128 stands for zero in the data rows.
Here are some points:
[136 158 164 140 117 105 109 115 115 126 157 143 113 114 122 118 110 117
 128 130 138 136 138 128 130 131 124 118 117]
[126 124 119 117 125 137 129 128 138 133 119 117 125 117 114 123 126 119
 124 134 141 138 130 131 133 132 130 133 136]
[146 124  93 103  85  63  58 105  68  79 130 161 148  72  70 114 136 132
 142 136 130 154 175 190 178 168 157 149 150]
[147 158 146 124 115 112 113 118 135 138 149 136 125 112 107 122 132 138
 132 121 125 125 123 124 133 128 123 118 117]
[114 142 105  29  39  74  93 100 112 138 142 124 128 109 120 130 138 221
 193 123 180 201 200 211 206 136 163 171 154]
[106 117 119 107 110 116 114 110 116 105  96 142 144 133 122 106 116 135
 141 134 139 132 143 145 143 142 139 137 133]
[136 132 145 166 173 181 176 156 153 134  79 157 132 106 112 113  99 143
 162 120  79  65  62  69  98 103 111 111  82]
[116 114 114 122 137 148 138 130 134 123 115 131 145 146 144 142 137 123
 122 129 130 127 124 121 123 122 123 130 129]
[142 144 175 247 212 194 206 210 204 154 115 106 111 145 158 176 185  70
  33 105  92  96  92  61  22  59  50  49  96]
[122 100  88  91  88  98 102  99 109 131 125 104 131 154 169 172 130 128
 134 151 178 190 174 171 159 145 159 178 179]
[165 164 161 159 139 122 131 130 138 166 182 128 130 124 109 121 123 104
  93  93 110 119 118 117 112 110 111 113  86]
[101  96 110 139 152 160 145 124 102  96  78  70 159 134 124 124 107  99
  72 154 168 145 142 155 134 136 138 136 144]
[ 99  91 111 126 142 153 144 140 125 109  92 117 138 145 139 123 113 127
 128 133 137 137 135 132 130 130 128 134 156]
[112 112 126 123 118 122 130 132 137 138 129 118 111 125 136 147 144 147
 133 147 146 127 121 128 128 133 135 141 152]
[120  98  89 113 130 133 126 117 111 109 108 119 129 130 126 131 129 141
 172 146 133 134 128 132 139 150 151 152 156]
[108 102 109 128 142 146 144 135 128 116 114 124 139 146 151 141 126 124
 122 131 127 123 128 126 118 123 128 131 133]
[104 108 117 120 118 117 129 154 160 186 199  95  88  88 133 160 177 200
 153 105 108  94 105 121 129 139 141 142 142]
[114 124 143 136 123 123 126 124 118 112 123 119 118 120 118 115 111 104
 129 133 141 145 141 139 136 134 137 139 138]
[161 159 149 172 181 172 155 160 109  88 151 140 141 100  68  68 100 106
 148  97  52  48  56  75  97 107 106  97  57]
[127 121 109 145 170 172 165 153 120 109 117 104 141 133 137 131 121 133
 164 139 113 102  98  96 111 113 130 141 124]
[ 87  84  69  74 112 143 161 170 179 155  95  20  40  14  76 211 229 159
 135  93  79  90 115 166 160 155 176 186 154]
[121 114 105 122 127 119 140 150 144 144 143 138 105 136 165 172 149 165
 139 115 112 113 111 114 122 132 128 125 130]
[126 116 124 130 136 143 130 128 130 123 116 130 145 147 142 142 137 125
 127 129 121 121 120 123 122 122 125 122 124]
[ 98  94 121 113 110 122 128 120 123 125 123 111 114 130 140 141 140 147
 142 156 148 123 124 133 132 141 143 151 157]
[104  89 100 127 124 126 160 150 127 115 101 121 108 146 168 150 138 150
 130 119 121 121 124 126 125 138 137 134 153]
[ 94  83  89 100 131 162 145 158 140 106  84  87 106 127 148 160 147 131
 139 121 133 129 125 127 143 140 150 162 164]
[133 118 100  97  94  80  88 104  96 129 173  84 140 145 154 166 135 117
 100 135 172 193 189 176 160 146 155 163 164]
[147 137 130 124 102  88 114  94  84 100 134 159 161  94  35  53 106 134
 146 136  75  89 124 146 147 160 149 112 111]
[161 148 110 176 233 198 152 132 137 137 133 125 142 130 128 130  64  53
 135 112  84  61  41  34  98 116 122 112  83]
[151 155 136 120 119 114 110 118 133 141 150 130 120 103 103 116 128 130
 129 127 134 130 127 134 134 134 131 124 120]
[ 94 112 112 131 150 150 144 145 127  98  76  74 104 108 209 209 131 102
 118  92 119 123 160 157 129 136 142 120  98]
[119 119 119 125 127 130 138 133 127 131 131 125 122 123 126 123 125 133
 127 131 137 134 130 129 130 130 127 129 135]
[131 139 150 169 169 165 157 166 131 114 131 132 143  90  82 103 126 142
 137 126  80  77  81  85 102 113 103  91  95]
[ 98 108 143 164 166 142 138 117  98  68  60 105 162 212 157 107  91  75
  97 110 174 177 150 128 139 118 125 128 109]
[193 200 165 130 118 117  99  92 102 135 182 208 207 124 102 104  99 100
 107 172 136 109 118 126  98 105  90  80  80]
[116 114 112 124 133 140 141 134 131 128 121 123 135 139 138 132 133 127
 121 128 137 131 127 124 125 125 124 131 135]
[109 102 106  82  64  68  78  90 116 144 131 113 118 156 160 166 153 139
  97 154 195 208 205 194 163 158 146 156 193]
[132 130 136 133 128 129 121 124 126 122 125 134 139 139 140 136 128 128
 130 125 117 117 121 127 122 126 126 123 118]
[114 119 134 123 118 126 129 114 112 120 121 135 140 140 129 114 113 122
 126 141 129 120 125 131 136 142 137 128 118]
[109 112 108  80  95 109  96 109 115 119 105 132 121 145 176 148 124 125
 120 147 159 167 172 167 155 147 140 147 165]
[220 253 113 112 247 249 224 255 249 200 134  74  98 149 144 139 188 147
  47   0   0 110 154  56   0   0   0   0 127]
[162 174 178 148 126 107 105 110  88  93 149 178 156 149 133  88  81 105
 142 124 140 139 133 125 118 110 103  97  92]
[110 127 215 171 132 152 184 208 185 158 123 115  98 138 163 172 195 154
  33 106 129 136 142 123  52  62  55  85 123]
[104 117 124  47  35  90  73  66  55 103 149 163 144 121  98  42  66 174
 189 146 129 123 120 165 190 185 182 178 134]
[106 105 119 122 121 122 126 114 115 120 121 128 128 136 133 130 130 128
 132 146 135 128 123 129 141 140 144 140 140]
[134 134 139 152 133 116 136 110  87  88  95 144 146 142 112  87  79 103
 113 139 146 151 149 147 132 129 123 118 134]
[175 176 135 118 107  94 109 119 136 175 193 216 122 101 121 129 128 160
 144 138 102  92 111 125 104 122 107 102 111]
[106  96 106 115 110 100 115 115  95  88 100 131 149 128 107 110 141 133
 141 145 153 143 142 151 156 143 148 155 162]
[169 163 148 151 129 112  97 110 130 151 162 151 126 116 120 113 116 123
 125 128 136 132 125 125 127 123 118 109 104]
[140 145 128 123 128 119 111 135 156 169 183 142 111 119 143 166 163 158
 141 113 113 109 102 109 124 123 120 119 104]
[130 113 109 140 148 141 135 121 125 120  91 116 128 135 118  95 105 113
 123 139 149 145 144 141 137 134 133 137 154]
[138 144 135 131 125 121 116 121 128 132 131 135 126 125 120 122 126 122
 130 130 123 124 127 131 131 129 129 128 123]
[141 143 125 141 153 146 143 140 150 150 149 117 112 129 142 142 133 121
 144 118 114 112 116 108 109 120 116 115 116]
[ 80  78 157 171 149 158 111 115  96  96 112 150 132 156 131  99  95  67
  57 185 102  68  73  81 100 172 150 124 130]
[123 130 153 171 167 181 196 159 138 156 137  95 153 160 127 112 119 130
 123 136  90  72  81  74  72 106  99  86  97]
[141 133 112 128 135 127 117 117 111 113 120 140 149 130 117 113 111 113
 135 122 116 140 139 132 135 134 133 126 120]
Here are 10 more points, each followed by its number:
[110 120 133 142 156 168 154 151 138 104  91 144 128 112 106 100 129 155
 166 145 101  80  90  95 111 125 117 104 123] 0
[161 166 142 132 118 105 114 116 126 147 157 143 112 104 112 122 128 133
 122 130 124 125 128 132 129 131 134 126 107] 1
[151 165 145 141 149 132 117 129 131 101 125 172 123  85  88  92 103 112
 143  98  82  86  96 109 132 119 123 121  78] 2
[ 93  81 104 121 124 144 166 140 116  93  72 100 122 145 145 122 125 122
 129 131 131 135 144 136 132 140 140 148 168] 3
[116 123 125 122 126 136 132 136 134 125 125 128 145 144 142 135 141 137
 137 116 118 118 118 117 123 121 115 115 125] 4
[128 153 171 145 133 138 173 106 123 128 140 141 150 140  57  31  80 131
 137 121  53  39  71  89 106 132 126  96  78] 5
[139 156 159 138 121 115 112 126 130 136 167 139 120 118 102 100 135 109
  90 100 119 122 131 134 124 128 112  99 100] 6
[109 101 119 137 136 135 144 135 122 118 110 123 124 136 137 129 116 118
 121 136 137 137 137 133 130 131 136 142 144] 7
[144 153 137 139 140 129 104 112 119 127 133 134 144 110  94 103 104 107
 115 138 146 142 136 139 138 123 126 131 122] 8
[122 126 123 127 137 151 135 119  92  39  53 126 153 146 136 111  79  72
 116 140 160 166 149 140 139 125 129 140 133] 9
Which of these numbered points is nearest to each point below, ignoring the direction in which the first points spread most? Its number follows each.
[110 102 110 144 147 138 155 136 112  97 105 117 139 113  78 111 148 150
 173 149 123 104 104 112 129 132 140 143 139] > 0
[173 184 179 150 132 138 100  80  75  94 140 171 255 164 104  86  80  48
  81 177 172 144 133 122 109  92  94  86  62] > 8
[ 92  88 108 106 105 119 123 116 102  95  90 132 141 129 116 107 129 168
 157 157 145 131 128 140 149 148 154 159 158] > 0
[142 154 163 140 125 117 122 134 130 137 147 139 132 128 123 122 121 110
  77 112 124 134 128 132 129 113 112 109 104] > 6
[164 182 164 142 118 109 100  89 106 134 176 214 221 156  55  58 115  95
 113 162 170 138 101 101 115  97 103 125  95] > 8
[165 162 134 123 120 113 108 119 133 156 152 145 122 118 115 128 136 148
 124 128 120 117 119 127 126 128 122 115 107] > 1
[118 148 183 162 166 192 194 134 153 158 143 127 130 171 122  59  73 120
 129 102  72  35  37  43  74 100 102  88  52] > 5
[124 130 163 188 174 142 119 112  79  62  79 144 172 228 255 155  40  65
 103 113 157 167 176 136 106 117  95  58  75] > 9
[133 139 137 145 136 123 118 115 116 116 125 131 116 127 123 101 100 115
 123 137 144 147 141 141 134 135 125 121 135] > 8
[121 120 135 137 128 125 132 128 121 128 124 139 140 149 146 137 131 135
 136 122 113 117 120 122 120 124 121 120 117] > 4
[141 154 159 136 133 128 115 116  75  38  96 159 166 154 142  94  65  78
 132 124 163 161 146 135 130 112 110 121 107] > 9
[133 120  98 121 138 141 139 131 140 139 119 130 143 139 141 137 143 147
 127 126 118 112 117 121 124 125 125 127 125] > 4
[132 125 122 130 133 132 129 129 126 132 121 122 116 115 125 119 120 117
 122 145 144 136 140 138 134 134 137 140 140] > 7
[134 137 132 131 131 129 121 119 125 125 124 134 135 137 128 132 130 122
 125 129 125 128 125 125 130 126 125 127 126] > 4
[141 148 129 113 110  85  90 112 101 126 188  99 136 133 127 131 141 106
  82 118 152 166 173 161 146 137 136 133 132] > 6
[123 116 123 128 131 137 135 130 119 120 121 125 143 142 149 140 127 130
 123 127 131 128 124 122 122 122 121 122 129] > 4
[100 101 134 130 132 141 138 134 119 104 103 111 127 135 130 120 109 108
 132 133 144 147 142 135 134 133 132 137 148] > 7
Now 10 new points, numbered from 0 again:
[148 152 143 141 135 133 129 130 129 125 135 138 141 131 119 110 108 114
 117 107 114 124 129 129 120 119 114 110 101] 0
[131 141 130  95  94 101  97 100 135 150 139 131 105 163 178 141 120 104
 102 115 159 166 167 161 145 137 138 135 138] 1
[112 129 132 114 111 118 138 144 132 132 154 138 123 137 150 160 150 151
 136 115 105 111 116 114 116 127 125 120 116] 2
[142 146 142 127 118 112 116 123 129 139 142 131 115 108 106 110 122 132
 134 125 130 134 134 134 138 133 132 126 130] 3
[104 104  89  77  91  85  73 112 136 124 120 122  91 134 190 202 164 136
 125 140 213 223 201 191 179 145 157 183 195] 4
[129 129 131 126 120 122 127 133 130 132 140 125 114 115 119 118 122 138
 131 128 131 135 135 133 133 132 132 130 135] 5
[128 134 131 133 128 128 130 141 148 146 135 128 116 118 128 141 144 138
 127 130 133 134 125 122 122 120 122 124 136] 6
[155 146 131 135 124 108 111 119 126 130 145 128 131 132 135 147 124  84
  94 113 133 147 153 144 132 121 116 115 120] 7
[ 99 107 112 105 120 142 149 147 132 116 121 118 143 128 136 156 147 139
 132 122 115 117 121 123 125 126 134 141 137] 8
[137 147 164 148 141 154 150 140 154 168 151 134 111 128 135 110 123 138
 126 106 107 102  97  98 103 110 116 106  93] 9
Which of these numbered points is nearest to each point below, ignoring the direction in which the first points spread most? Its number follows each.
[149 120 108 157 178 150 131 179 164 143 116 102 116 114 173 243 178 108
  95 128 162 187 161 131 109  95 106 122 154] > 4
[127 146 164 180 192 224 185 170 167 174 141 114 117 160 194 130  94 101
 113 102 109  75  38  35  68  78  84  98  72] > 9
[140 144 142 131 120 118 117 124 130 133 136 132 120 112 112 118 124 126
 136 126 124 125 131 136 134 133 135 131 123] > 3
[143 149 148 135 118 108 119 119 122 127 147 130 114 106 111 116 121 111
 125 134 136 136 136 138 133 131 139 133 119] > 3
[121 119 102 117 129 125 118 110 103 104 118 128 143 134 125 116 118 123
 146 139 126 132 137 131 140 145 145 143 134] > 5
[137 143 143 135 126 117 121 125 122 124 138 134 126 126 132 127 123 133
 133 128 120 116 125 133 128 127 126 124 117] > 5
[119 116 122  95  62  67  72  86 138 162 105 158 113 120 146 151 132 138
  98 133 177 189 187 183 169 154 149 148 167] > 1
[117 117 125 127 128 131 139 135 132 126 127 126 125 130 129 130 129 129
 132 126 130 131 131 130 126 126 131 128 128] > 5
[161 160 155 158 139 125 131 142 141 155 163 133 120 123 128 139 131  94
  82 106 118 127 123 121 114 104 102 102  99] > 7
[122 123 128 133 136 133 136 139 131 140 147 115 114 126 139 147 143 137
 130 142 126 123 120 117 123 121 129 136 136] > 6
[ 95  99 113 101 105 122 120 110 170 164 110 104  96 166 210 192 155 142
 119 152 199 194 173 151 144 123 139 158 173] > 4
[140 152 173 170 163 172 166 148 168 148  85 189 119  94  94 100  97 140
 144 106  72  55  57  73  98 104  97  89  73] > 9
[139 148 148 136 120 106 117 123 123 132 146 135 115 114 116 114 121 135
 135 121 123 127 133 132 131 133 129 125 118] > 3
[149 158 146 130 110 108 114 110 146 167 170 127 109 153 149 133 119  96
  92  93 141 148 143 142 130 120 125 122 107] > 1
[  0  24 153  83  53  37  41   9  21  43 107 174 153 127 131  96  70 107
 171 255 228 116 119 168 227 251 255 255 135] > 9
[158 161 166 174 165 140 148 154 131 139 166 128 143  92  82 112 125 125
 110 104  85  91  94  90 100 106 102  97  75] > 3
[152 150 136 136 133 126 121 125 125 127 123 147 144 128 114 114 111 108
 116 103 115 135 131 131 127 125 116 108 105] > 0
